Each path below is one point turned by a fixed rotation once a step. After each direction that follows a path, write how fast that rotation turns it, in degrees a step (0 if it stays still).
Each turn is a multiple of 5 degrees from 10 to 175, or 0.
Each row of a path follows its step; steps can be skipped.
Path 1:
step 0: [  8.8 -14.5 -12.2 -10.8  -6.9  -1.3   1.0 -36.8   6.8  19.7 -13.1  15.2
  -8.2  -2.4   9.3   1.9   9.8   5.5  18.4  -4.5  15.6  13.6 -17.3   2.9
   8.2   6.0   4.8 -17.9 -14.9  -4.7]
step 1: [ 13.8   0.9  -5.6  -8.4 -18.8  -3.7 -12.8  10.0   8.2  -4.6  13.9  12.3
  10.2 -19.6 -11.1  -8.0 -14.6  -0.2 -13.6  26.2  -5.4  16.5 -11.2 -24.7
   4.7  13.6   3.0 -11.2  -2.0  -5.7]
step 2: [ -8.6   4.2   9.9  13.6 -14.9 -11.3 -10.0  -6.9   9.2 -19.4  -9.7  13.0
 -26.3 -16.1  -7.6   5.5  13.1   0.4  -9.6  -8.3 -11.8 -13.8  15.9   3.5
 -16.7   6.7   1.5 -24.9  -8.5 -10.2]
step 3: [ -3.9  10.8   1.2  15.9   9.6   9.1 -23.5   7.1   1.3  25.0  12.6   4.6
  11.6  -0.2  14.7 -18.0   9.8 -20.3  10.4   8.3   8.5 -23.3  -4.3  -0.4
 -12.8  18.2   7.1 -11.8 -10.8  -2.1]
step 4: [ 13.1  17.0   6.5 -11.9   1.6   8.2   1.5  -6.7   0.9  -5.8   4.5  -4.8
  -9.2  -4.8  15.6 -31.4  -7.0  -2.1  -7.8  -1.2  14.1  -4.3  28.3  -5.4
  13.4   3.0 -33.7  -5.6   5.3  -6.8]
step 5: [  5.6 -12.4  -4.7  -3.7   4.5   3.3   1.5 -14.0  -4.2 -11.0   7.4   3.4
 -18.2  18.5  12.7  -8.2   2.0  -0.7  34.8 -11.3  -5.3  22.0 -12.1  -6.0
 -15.0   4.3 -11.7 -16.0 -19.9   3.5]
step 6: [ 22.0  -3.6 -11.8  14.8 -18.6   3.9 -12.6  11.1  10.2  14.9   8.5  10.8
  12.5   0.5   0.7  14.1  -1.9   2.3 -15.9   1.0   6.8  12.7  -5.1 -23.3
  -8.7  -1.8 -25.6  -3.0  -6.0  16.1]
step 7: [-13.8   7.1  -1.6  18.0  -1.0 -21.7  -5.2 -15.2   2.0 -12.6  -5.5   3.4
   1.9  -9.7 -15.1 -11.9  20.8  23.2 -10.4 -27.2  -1.8   3.0  -0.5 -14.7
   8.6   8.6  -0.5 -23.5  -1.2   6.7]
step 8: [ -3.0  13.1  10.2  10.8  10.8   1.7  -5.0   5.5  -7.9  -0.7  -0.7   9.6
  10.4   1.2 -21.7  -0.5  -2.0  -8.9  14.9  11.5   7.9 -23.3  -4.3 -22.4
   0.9  24.7  -0.3   8.9 -36.3  -1.0]
step 9: [  6.7  23.3  11.6  13.1 -25.8  -4.1 -13.0  -9.6 -15.0   4.7   5.3 -14.9
 -11.3 -12.6  -0.5  -5.2  -7.6 -17.5   6.0 -13.6   8.9   3.2  25.2  -0.3
  13.6  -8.9 -13.3  10.8  -3.1  -8.1]
Speeds:
[ 3.6 -2.4 -9.9 -3.4 -5.1  0.5 -1.9  2.1 -2.6  7.1  8.8  7.9  3.5  1.1
  0.2 -2.9 -2.4 -6.3 -3.1  0.6  4.4 -1.3  5.4 -3.1 -2.3  4.9  6.0 12.2
 -1.5  6.6] => 140
[-4.5 -2.5 -1.0  2.1 -3.4  1.9 -8.1  2.3 -4.5 -2.0 -6.0  5.8 -0.9 -0.2
  7.1  9.6  3.0 -7.2  2.6 -2.5  2.8 -0.8 -8.3  4.1  6.0  8.8 -8.3  5.5
  4.2 -2.3] => 125
[ 3.2  3.2 11.3 -2.6 -5.6 -6.4  1.4  8.0  2.9 -5.7 -3.9  4.5 -3.2 -0.3
  3.9 -1.4  2.5 -0.8  8.4  4.5 -5.5  9.8  3.5 -3.4 -1.8  0.4  2.7  9.2
 -4.2  0.7] => 100
[ 6.7  6.1  1.1 10.8 -4.0 -4.2  0.3  1.4  2.7 11.3  3.2 -3.2 -3.0 -0.3
  3.2  7.3  4.0  0.2  1.1  1.6  6.3  2.5 -1.8 12.7 -2.1 -4.5  1.5 -1.1
 -4.7  4.0] => 115
